In the data rows, 128 means zero.
Here is a table of points, one per row:
099 185 117 140 182 153 083 205 037 123 178 171 155 123 098 187 127 146 090 048 060 139 178 064 048 158 147 061 154 179 148 101 040 170 204 157 119 063 132 076 141 110 078 113 096 116 129 140 068 101 084 136 118 081 112 117 081 092 128 076 160 083 103 107
091 160 115 129 085 161 212 133 120 011 193 085 170 103 153 074 171 140 101 076 136 178 179 109 140 051 068 192 084 163 195 173 135 130 114 148 128 113 109 137 126 081 151 143 082 096 183 113 073 071 206 171 136 135 226 106 152 088 106 069 062 094 153 191
120 153 109 121 114 185 237 161 158 052 150 075 131 113 171 110 193 160 097 068 195 155 186 072 150 053 071 168 113 132 171 173 127 162 144 123 117 167 143 067 115 073 161 148 083 105 118 061 094 095 170 169 150 161 181 125 106 100 127 077 061 081 181 129
064 214 125 175 150 141 125 118 134 172 123 162 112 080 150 079 094 131 101 156 100 141 083 061 118 151 138 126 116 164 083 134 136 160 077 181 182 091 062 104 124 131 075 183 153 142 088 102 081 111 147 151 163 117 187 089 097 155 040 146 095 128 097 044
140 114 099 090 172 097 150 074 140 138 117 100 082 104 072 215 117 114 194 206 109 132 058 084 118 144 092 109 145 168 092 095 082 116 073 064 103 067 157 142 121 121 034 077 120 127 179 119 123 136 116 066 138 136 129 212 070 146 118 164 151 120 177 086
172 114 161 080 119 148 118 061 193 111 088 072 062 102 101 154 069 056 118 141 179 169 125 131 169 164 176 103 114 110 156 148 156 115 116 171 149 158 133 139 101 092 213 043 079 146 094 180 146 103 150 136 156 161 091 142 135 168 104 126 150 077 112 213
084 115 193 119 143 153 130 154 148 161 072 124 079 105 134 116 109 124 129 160 156 155 117 187 118 174 089 139 167 114 161 197 183 020 081 142 127 129 114 172 130 132 154 165 197 148 100 153 186 162 176 109 069 100 084 117 178 185 133 195 138 190 103 075
173 097 174 089 080 099 100 102 122 155 164 096 084 117 168 148 168 160 171 047 103 148 159 173 103 116 162 082 144 127 147 161 133 127 213 167 157 086 150 137 097 193 148 122 182 173 114 162 170 161 042 118 069 094 107 133 145 123 169 163 142 104 157 129
200 131 088 142 120 199 161 081 160 076 153 093 074 124 153 099 151 075 085 129 153 167 171 109 147 100 119 165 109 140 105 171 109 102 133 141 107 192 148 137 130 081 140 138 088 068 093 173 162 098 135 142 148 115 145 142 124 146 148 070 109 083 126 170
171 096 084 071 143 165 174 120 159 127 119 109 080 121 158 136 128 088 089 147 169 133 197 155 161 125 114 174 116 119 155 139 142 137 181 166 129 144 090 103 093 109 094 126 097 059 102 152 140 106 180 161 177 165 162 167 141 159 124 088 100 080 152 183
186 126 101 113 134 164 175 115 180 128 105 125 090 107 118 112 180 103 121 117 181 202 149 135 165 115 101 132 070 086 183 121 101 148 143 171 128 198 119 105 108 092 143 105 111 073 146 166 192 113 155 135 194 116 168 144 106 159 124 105 111 108 115 152
141 156 151 131 123 082 124 124 145 132 094 139 044 111 125 119 182 149 095 180 136 101 124 155 078 127 062 125 138 116 136 146 138 088 103 152 146 126 067 159 172 142 152 168 173 148 074 096 110 173 201 109 122 116 066 100 155 178 161 217 143 191 078 132
133 129 172 172 193 155 150 125 091 149 068 124 103 073 082 071 112 090 149 132 121 153 064 085 173 180 037 166 132 168 060 149 125 137 188 149 188 089 161 111 056 173 141 150 121 116 091 123 105 131 108 180 109 137 152 130 071 116 103 111 142 145 119 166
142 132 122 132 161 143 080 199 091 126 140 140 133 064 073 157 138 130 113 172 148 163 139 142 067 148 168 064 162 215 158 102 108 153 161 128 187 095 092 121 143 172 036 116 140 204 096 117 123 119 059 100 146 093 117 084 071 096 155 066 171 068 118 075
084 150 147 182 151 180 141 145 058 097 151 107 130 065 143 085 110 166 181 137 118 152 094 054 193 195 076 147 098 152 063 162 123 158 130 179 148 139 097 114 132 162 092 185 153 156 100 119 054 069 102 201 164 146 144 153 139 088 083 141 050 127 058 104
118 215 201 148 119 159 086 076 174 026 088 076 203 116 085 153 058 074 158 221 142 067 131 141 095 134 148 118 057 064 134 000 067 073 169 105 150 139 145 088 039 126 146 105 163 098 111 221 204 176 121 142 170 183 152 076 211 155 192 175 150 074 209 112
155 052 155 136 049 103 162 107 141 116 139 171 165 144 105 125 151 151 132 119 105 143 145 169 083 155 161 140 123 165 157 167 141 097 174 149 129 122 062 103 144 141 121 104 255 197 071 084 142 161 095 112 073 041 083 139 131 103 164 123 163 146 131 074
136 060 065 085 196 119 089 044 140 187 124 054 123 144 153 145 154 142 249 138 159 134 148 168 142 015 138 120 166 087 119 112 155 119 141 062 043 132 157 103 152 098 147 126 181 100 160 114 114 122 106 156 106 104 124 192 105 122 092 138 081 211 127 166
158 095 207 139 191 146 075 154 131 192 055 124 077 087 097 079 038 109 140 159 127 181 074 080 048 154 120 110 079 186 107 118 162 111 067 127 138 137 110 154 073 175 086 092 072 142 098 133 138 150 124 136 130 156 129 155 109 184 158 132 138 134 071 126
137 110 083 141 062 109 111 195 094 125 062 047 206 091 203 151 112 076 150 090 084 045 087 169 142 084 154 195 058 077 139 060 060 131 124 113 104 104 203 065 165 179 113 174 125 085 104 121 143 074 105 130 107 141 143 063 158 099 169 164 106 176 121 142
169 104 089 112 146 169 154 099 180 099 163 124 101 112 140 105 131 060 135 116 161 146 182 093 160 151 131 168 127 097 184 129 122 134 106 157 138 172 143 119 050 106 137 125 059 128 124 149 149 151 177 172 177 127 132 146 163 152 109 100 193 128 136 167
188 152 125 072 117 117 181 090 102 088 119 085 096 136 151 113 139 094 148 117 185 144 149 124 150 139 135 121 101 147 151 178 118 092 162 118 148 204 129 099 096 080 129 097 077 081 129 170 154 107 188 129 192 122 141 130 136 191 099 079 123 128 122 155
167 086 152 073 140 143 040 063 156 119 192 120 136 160 058 213 142 122 068 040 160 119 210 135 098 143 165 090 088 095 195 115 094 081 136 139 203 124 125 103 135 147 129 088 118 142 170 175 149 130 136 131 176 061 091 088 102 187 195 042 144 032 195 112
109 165 082 154 077 113 149 141 132 202 118 148 082 170 143 125 202 167 095 203 100 140 140 137 109 113 095 119 138 119 177 132 073 072 096 160 134 138 094 124 182 145 106 143 157 183 094 097 097 204 196 112 080 163 105 044 185 190 084 133 096 163 104 109
109 144 088 145 073 145 112 170 078 115 211 150 115 175 124 162 182 188 084 079 120 097 163 175 065 074 156 082 134 162 138 085 063 103 188 141 180 072 073 092 137 210 180 098 164 126 154 105 161 160 115 112 071 056 108 162 131 136 107 123 154 104 119 134
114 060 060 117 210 089 156 077 135 139 117 086 162 179 144 147 169 143 205 137 093 087 125 124 161 018 107 131 145 113 110 138 206 078 118 103 116 157 130 137 214 103 153 138 192 120 122 119 124 126 084 109 101 159 122 180 128 127 088 166 150 143 142 106
108 029 136 106 173 116 092 040 178 098 141 139 205 098 079 049 079 211 094 130 124 071 139 104 129 194 215 072 163 039 095 125 119 142 088 071 180 167 156 216 090 028 124 059 055 104 193 158 166 157 170 057 165 169 105 147 116 089 132 177 172 064 177 207
091 099 163 172 119 078 156 156 118 170 176 230 241 205 136 109 124 166 126 168 119 060 128 131 224 127 161 130 192 139 072 135 243 203 034 074 110 111 155 216 204 045 131 097 112 124 151 098 121 181 116 066 120 114 090 113 142 095 114 160 110 209 116 122
132 210 188 092 107 108 053 211 159 141 076 221 131 200 113 050 114 187 044 079 111 122 083 136 132 154 152 154 197 071 083 122 075 144 064 109 161 097 104 209 121 146 189 105 070 145 116 157 130 172 142 103 084 145 071 141 223 191 084 121 137 144 101 155
071 193 221 215 124 203 188 082 062 109 140 174 185 090 091 022 069 129 151 086 116 129 049 097 162 186 135 162 177 173 118 185 155 154 135 178 123 091 107 140 112 144 118 219 135 129 164 050 058 063 070 176 164 192 185 114 117 088 086 154 092 113 049 128
050 150 072 159 060 095 161 143 070 134 065 136 176 066 204 168 157 066 155 184 134 089 031 145 089 094 144 154 063 082 150 060 095 095 122 096 089 137 131 131 118 166 164 151 177 113 085 110 128 076 105 124 087 142 123 100 168 103 239 149 113 162 168 097
149 103 090 120 166 100 121 132 103 119 112 150 097 155 085 211 064 092 151 176 106 110 124 094 106 142 096 094 179 155 085 085 145 199 109 117 114 176 236 166 164 107 035 093 116 129 212 119 141 107 115 129 103 153 177 184 029 098 112 163 105 147 126 110
081 144 132 108 162 067 114 133 133 179 181 137 205 215 130 113 090 177 153 134 080 106 111 168 176 116 156 197 174 116 071 127 214 192 095 084 083 142 158 216 183 080 156 140 116 161 197 087 158 178 151 081 127 142 078 154 098 070 121 148 111 167 123 120
098 131 076 167 023 088 073 214 121 110 060 158 154 106 211 154 072 111 171 060 101 054 094 173 206 109 131 150 087 098 102 035 138 153 131 064 000 133 194 130 141 158 160 135 119 080 104 098 115 099 111 150 150 167 150 037 120 080 180 090 138 158 096 102
153 127 157 130 094 091 070 157 091 139 193 159 131 152 098 128 150 160 075 072 124 154 138 158 126 168 202 082 127 106 120 144 164 146 170 142 091 092 063 134 158 162 156 123 131 152 145 120 128 169 072 137 052 090 108 105 139 103 150 136 200 149 182 097
106 155 058 154 147 094 169 202 163 172 154 143 075 219 188 158 174 193 063 133 133 132 111 167 069 137 091 131 125 130 130 125 110 082 098 140 096 135 137 086 126 141 165 179 116 133 107 114 077 107 134 130 125 089 153 085 180 150 086 141 090 150 129 165
132 114 121 129 116 087 097 143 150 184 126 142 145 167 103 192 117 061 150 186 116 131 118 060 116 156 061 116 159 155 094 133 151 155 120 036 120 112 202 120 137 118 035 131 121 116 224 126 108 101 096 095 161 184 116 199 053 056 086 161 113 129 133 116
130 094 186 103 122 100 094 123 119 145 138 167 125 169 124 130 127 152 133 124 102 116 159 199 123 101 188 073 144 135 120 185 155 186 158 138 111 114 077 089 136 192 170 161 145 199 120 162 130 146 107 087 084 091 108 148 150 095 195 076 201 154 137 086
There is one direction along which these points spread out most. Take the direction at right angles to it along which they spread out most. Go by this last direction. For each point below, how far along it does it lie, from 0 to 99? The average is 50, and the first point in the table lies past the average. One standard deviation of the points above along it is 16.
084 115 193 119 143 153 130 154 148 161 072 124 079 105 134 116 109 124 129 160 156 155 117 187 118 174 089 139 167 114 161 197 183 020 081 142 127 129 114 172 130 132 154 165 197 148 100 153 186 162 176 109 069 100 084 117 178 185 133 195 138 190 103 075 59
133 129 172 172 193 155 150 125 091 149 068 124 103 073 082 071 112 090 149 132 121 153 064 085 173 180 037 166 132 168 060 149 125 137 188 149 188 089 161 111 056 173 141 150 121 116 091 123 105 131 108 180 109 137 152 130 071 116 103 111 142 145 119 166 33
167 086 152 073 140 143 040 063 156 119 192 120 136 160 058 213 142 122 068 040 160 119 210 135 098 143 165 090 088 095 195 115 094 081 136 139 203 124 125 103 135 147 129 088 118 142 170 175 149 130 136 131 176 061 091 088 102 187 195 042 144 032 195 112 87
084 150 147 182 151 180 141 145 058 097 151 107 130 065 143 085 110 166 181 137 118 152 094 054 193 195 076 147 098 152 063 162 123 158 130 179 148 139 097 114 132 162 092 185 153 156 100 119 054 069 102 201 164 146 144 153 139 088 083 141 050 127 058 104 21
149 103 090 120 166 100 121 132 103 119 112 150 097 155 085 211 064 092 151 176 106 110 124 094 106 142 096 094 179 155 085 085 145 199 109 117 114 176 236 166 164 107 035 093 116 129 212 119 141 107 115 129 103 153 177 184 029 098 112 163 105 147 126 110 33
091 160 115 129 085 161 212 133 120 011 193 085 170 103 153 074 171 140 101 076 136 178 179 109 140 051 068 192 084 163 195 173 135 130 114 148 128 113 109 137 126 081 151 143 082 096 183 113 073 071 206 171 136 135 226 106 152 088 106 069 062 094 153 191 34
099 185 117 140 182 153 083 205 037 123 178 171 155 123 098 187 127 146 090 048 060 139 178 064 048 158 147 061 154 179 148 101 040 170 204 157 119 063 132 076 141 110 078 113 096 116 129 140 068 101 084 136 118 081 112 117 081 092 128 076 160 083 103 107 58
130 094 186 103 122 100 094 123 119 145 138 167 125 169 124 130 127 152 133 124 102 116 159 199 123 101 188 073 144 135 120 185 155 186 158 138 111 114 077 089 136 192 170 161 145 199 120 162 130 146 107 087 084 091 108 148 150 095 195 076 201 154 137 086 72
120 153 109 121 114 185 237 161 158 052 150 075 131 113 171 110 193 160 097 068 195 155 186 072 150 053 071 168 113 132 171 173 127 162 144 123 117 167 143 067 115 073 161 148 083 105 118 061 094 095 170 169 150 161 181 125 106 100 127 077 061 081 181 129 35
169 104 089 112 146 169 154 099 180 099 163 124 101 112 140 105 131 060 135 116 161 146 182 093 160 151 131 168 127 097 184 129 122 134 106 157 138 172 143 119 050 106 137 125 059 128 124 149 149 151 177 172 177 127 132 146 163 152 109 100 193 128 136 167 52
188 152 125 072 117 117 181 090 102 088 119 085 096 136 151 113 139 094 148 117 185 144 149 124 150 139 135 121 101 147 151 178 118 092 162 118 148 204 129 099 096 080 129 097 077 081 129 170 154 107 188 129 192 122 141 130 136 191 099 079 123 128 122 155 52
153 127 157 130 094 091 070 157 091 139 193 159 131 152 098 128 150 160 075 072 124 154 138 158 126 168 202 082 127 106 120 144 164 146 170 142 091 092 063 134 158 162 156 123 131 152 145 120 128 169 072 137 052 090 108 105 139 103 150 136 200 149 182 097 72
155 052 155 136 049 103 162 107 141 116 139 171 165 144 105 125 151 151 132 119 105 143 145 169 083 155 161 140 123 165 157 167 141 097 174 149 129 122 062 103 144 141 121 104 255 197 071 084 142 161 095 112 073 041 083 139 131 103 164 123 163 146 131 074 72
